Each path below is one point turned by a fixed rotation once a step. After each direction that follows a path, write how fast that rotation turns it, in deg/step (0 if it stays still).
Each turn is a multiple of 5 degrees from 10 to 175, or 0.
Each row of a path follows its step; steps can be skipped.
Path 1:
step 0: [ -6 -16   8 -12  -9  12   4   1 -12  10  -4 -10   1 -17 -15  -5   6 -29
   4  -5  11  -4  12 -10 -18  -8 -17  -5   6 -20   6  14  20   1  12   7
  -8  14  12  10  -8  14  -1   1 -19 -18 -20  14  11   8  -5  -9   6   3
  -4 -15  15  -9   4]
step 2: [  6  -4  33 -12  10 -10  -5   5 -15 -12   4  20 -11  15  -8  10  10 -16
   7  10 -11  -8  20   7  19  -2 -13  19   6  -4 -15  -5   2  26 -10  -3
  -1  23  -4 -10 -11  -8   2  -7   6  -3   6   1 -14 -17  12 -14  -2  -7
   2  -2  -6 -13   0]
step 3: [  6   8  18   6  -2  -7   2  30 -24   0  19  -7  15 -21  -3   8  12  -9
   5 -10 -12  -6  22   5 -12  -6  13   3  13  11  16   8  15  -2  11  -4
 -10  -4  -2  -8  10 -15  -5  -1   4  -1   4  -6   7  -9  14 -16  -2   4
  21  -3  26   6   7]
step 4: [ 13 -17  -6   4  19  27  21  32  -5  16   7  -4   8 -12 -23  -1  -1   8
  -3  11 -11   0 -14   7 -14 -12  -6   2  18  -4 -20  -3   3   4   4  -9
 -10   6  -7  19 -11   2  -8  -1 -10  15   5   9  -3  -1  -6 -13  -1  -1
   4  -9  -6  14 -17]
step 5: [  9  -9  14   4   0  20 -11   1 -20  -1  -1   7 -10  -5 -19  -7   5  10
  14  11   0   6 -19  17  11 -21  -1  10  15  18  -6  -3 -17 -11  -6 -18
  13   1   4  -6 -18 -19   1 -19   9  -1 -11  -4  11  -7  -3   5   7  18
 -16   2   4 -14  19]
step 6: [ -2 -19  -7   4 -10 -17 -15   2 -17  -4   5  -1  -3 -17   3  -2  -7 -10
 -22   5  -4  -4   0  14   4 -10  -1   3  27  -2 -19   9  12  20  -3  11
 -15  -2   3  -1  -5   5  21  -6  -7  -8  -2 -21  24  -9   4  10   6   0
  11 -19  10 -25   6]
step 7: [  7  -2  14  -6  -6  20 -18  24   3 -10   4  17  10 -15   9  -1  -7  -1
 -11  12   8   7 -20  -1   3   5   6   3   4   4   6   2  10 -11  14   6
 -26  16  -7  -6   5 -23   9  18  -5  -8   6  10  25   6   8  11   9  -8
   3 -14  -4  15 -21]
step 8: [ 14   1  -6  18  20   7   3   4  -8   7  -3  22  -4   8  -6  -9 -15 -18
   3  18  13  20   2  -8   0 -13 -11  17  -7  14 -10  -3 -21  14  -3 -10
  -5  -7 -13 -23   5 -12   2 -10 -16   6 -11  14  -8   1  23  -2  18  -5
  12 -12  -9  -2  -8]
step 9: [  2  -6  -4 -24  -1   8 -13   9  -7   2   3 -14   0  -2   0 -16 -28 -14
  19   0  -6  11  10   7  17  -5   9  25   6  14   7  14 -14  18  13   3
  -6  -7 -14   8  12  -7   5   0   5   1  -3 -25  -5   0  11   3  -8  19
  11  -1   8   8  24]
step 10: [-15  -6  -1  -7   1  18   5  10   1   1  -3  -4   9  10  -3  -5 -25  -2
 -11 -30   6   3 -18  14   2  -1  10  -2  31  -7  -5 -15  -1  10  -2  -3
  -1 -11 -15   0   8   2  -7  13  19  18   3   0  16 -20   2   7   1  -9
  23  -7   6   0 -22]
step 11: [ -5  -1  10 -30   9  24 -11   6   2   7  -6   0   5  -2  10   2  -8   5
 -14  13   3  -6 -19  -8  -9  -9   3  -3  -7   6  -6  14   3  15  13 -14
  14 -12  -6 -30  -8 -13 -22  -3   4  13 -15  14  -1   1 -12  13  23  -9
 -13  -5   8 -11   5]
Speeds:
[-7 -2  1 -4  1  2  8  0 -6  2  2 -1 -1 -2  4  1 -3  5 -3  2 -1  5 -1  2
 -6  1  1 -7  4  3 -7  0 -2  0  1 -3  1 -3  2  2 -5 -2  2 -2  2 -3  4  3
  1  2  1  1 -3 -2 -2  7  3 -1  5] | 55
[ 0  4  4 -3  4 -1  4 -1 -4  0 -2  4  3  4  6 -1  3 -3 -1  5  3  0 -5  7
  1 -5  1  3 -4  4  0 -4 -3 -3  1  0  4 -2 -3 -3  0  3  2 -3 -3  2  1 -4
 -4 -1 -4 -5  4 -1 -7 -1 -3 -3 -2] | 115
[ 2 -4 -3 -4 -6 -4 -4  0 -1 -1 -2  6  1 -4 -3 -7 -1 -1  2 -3  2  0  3  4
  2  2  2  1  9 -3  0 -2 -5  3  0 -1  4  0  3  0  2  4  3  2  2  3  0  1
 -2 -4 -6  3 -1  0 -6  7 -1 -2 -2] | 85
Path 2:
step 1: [ -8 -10  -7 -28   2  -3   7   0  15 -11   4  -1  -3 -10   3   8 -23 -13
  16 -22  16   8   9  -8 -22  -1 -13  12   1  -2 -18  -5 -11 -17  28   1
  -4  -9  13   1  15 -26 -17 -12  -3 -15  -8 -15   6   8 -13 -38   8 -11
  -2   5  -4   4   1]
step 2: [ 17  -1  -7 -10  15  25  -2 -15  19   0 -13  -9  16 -17  10   3 -19  18
   2   5   9  23  -9  15 -15   4  -9  -6   4 -26   0 -16 -12 -10  19   5
  -4   0   9  27   1 -19  -2   0  18   9 -16 -18  12  11 -18 -19  -8 -12
 -13   8   3  -3   7]
step 3: [-10   7 -12  -1   1  16   5   1   8   5 -26  -1 -12  14  11  13 -10   1
  -2  -6   6  16 -13  -4  -1  23   7   0  28   4   0 -14   1   3  20  14
  -7  26   1  12 -12  -2  -8 -31   1   4 -22 -11  12  17 -18 -26 -11 -14
 -17 -11 -13  -4  -8]
step 4: [ -5 -10 -17  -2  21   5   7 -30  -2  20   0   9  -3   3  16   8 -13 -15
  21 -10   6   3   7   4  -5  28   8  11   2 -16   5  18  -2  -8  25   3
 -11 -11  13  -3   4 -18   4 -31 -15   9 -23   0   8   2  -8 -10 -11   5
 -23  -7  -3 -11 -11]
step 5: [ 15 -17   2  10  13  24  -8  -3   5  13 -19   6   2  -6  14   6  11  -4
  -8   5 -14  16  -1   9 -21  21  -9  12  -3  -6   7  15   3   8   9   0
  -9  -1  27   4  -3  -6 -10  -2 -20  35 -26 -13  11   4 -29 -15   8  17
  -4  -7  12   3  -1]
step 6: [  0  -6  13  12  19  -1  14   8  -2  15   0  -2 -17 -10  21  24   4  -9
   1  -6  15   7  -5   5  -8   8  22  10  14   4 -20   3  17  11  -1   1
 -11   8  14 -28 -19   2  -4   2   3   8 -27 -18  29   4 -16 -29  -8   7
   1 -17  11   0   3]
step 8: [ 12  -6  -1  -5  10   3   3   1  24  -5  15  19  12 -31   7   2   4 -11
 -16   8 -19  31   1  -7   2   0   1  -1  24  14   2   9  12   2   1  -5
  -8  -2   7   9  -1  18  13  -7   7  19   6   1  25   4 -26 -23   6  10
  -9 -20  20 -16 -14]
step 9: [  5  -9  -9  -9   2  -8   7 -18  31   1   6  18 -13   0  13  14  -8 -19
 -31  -3  -2  11   0   9  -1 -21  29   7  20  10  -2  -2  12   0  13   3
 -16 -16  11 -10 -22   6 -12 -10   0  -4  -2 -19  28   8  11  -3  16  -3
   5 -10   7 -17 -10]
step 10: [ -2   2 -13  -3  17   4 -12 -18  40  10 -15  10  -7 -21   6  -7  18  -9
  10 -14   1   2  30  17 -18 -21  11  12  10  -7  11   0   5   0  -8   5
   7 -11   2  15 -11 -11  -1 -12  -2  -9  11   5  34   0  -8   0  12   8
   7 -13  -3 -16  -1]
step 11: [  6  15 -22  14  12 -13 -18  11  44   0  -4 -14  -8  -6  14  -5  14  10
   1  14 -14  12  -7   8  -9  -8   4   8   6   4  -6  17  -3 -17  15 -12
   8   3   2   9   2  21  -8  -8   3  -7  -6  -3  30   2  -3  -3  13   2
 -11 -38   6  -1   3]
step 12: [-12   4 -13   5  -1   3   6  -1  39  15   4   0 -13 -12  11   5  -3 -15
  12  -5 -14   0   7   1  16  -3  32  12  23  12  13   4 -11 -18  13 -21
  12  -1   0  -5  -2  -8 -17   2  11  15 -18 -19  13   1  11  18   1  -8
   6 -23 -11  14  11]
Speeds:
[-2 -3  2 -1 -3  2  3  8  4 -1 -7  1  2  0  0 -4  0 -2 -3 -4 -2 -3  5 -6
 -4  2  4  1  1  0  5 -4  6  1  0 -1  3 -1 -1  4  2  1  1 -3 -2  6 -2  2
 -2 -2 -6  2  4 -5  7  2 -3  3  2] | 155
[ -2  -3   4  -1  -3  -2   5  -5   2 -10  -1   1  -2  -4  -2   3   5   1
   2   6   3   2   1  -3  -2  -7  -5  -3   0   2  -2  -3   3  -3   1   4
  -3  -6   0  -4  -2   2  -2  -2   0   2   5   0   1  -5  -3   2  -2  -4
  -1  -2   1  -1  -2] | 40
[ 0  1  1  2 -5 -2  3  3  4 -2  1  1  2  2  2 -7  0 -1  3 -2 -5 -2 -4 -4
  2  1 -7  4 -4  3  3 -3  3  1 -2  6 -1  1  2  0 -5  7  1 -2  3 -4 -6 -4
  5 -1  1 -5  0  5 -5  1 -2  1  1] | 135
[-1  1 -2  1 -6 -2 -4 -4  4 -1  1 -2  4  0 -4 -3 -1  8 -4  1  2 -1  4 -5
  2  9 -4 -2 -3 -5 -2  3  0 -1 -4 -3  4 -5  5  0  3 -1  3  1 -1  2  0 -5
  2  0 -4 -2  2  0  1 -5  5 -4  0] | 120
[ 1  4 -4  0  2  1  1  4  2  0  1 -5  0 -2 -3  1 -2 -3  1  1  3 -5 -1  1
 -1  6 -2 -4  1  7 -1  0  1  2  0  4  6 -2 -5  1  2  1  4 -8 -7 -3  0  8
  3 -4  2  1 -3  0 -3 -4  2 -2  4] | 100
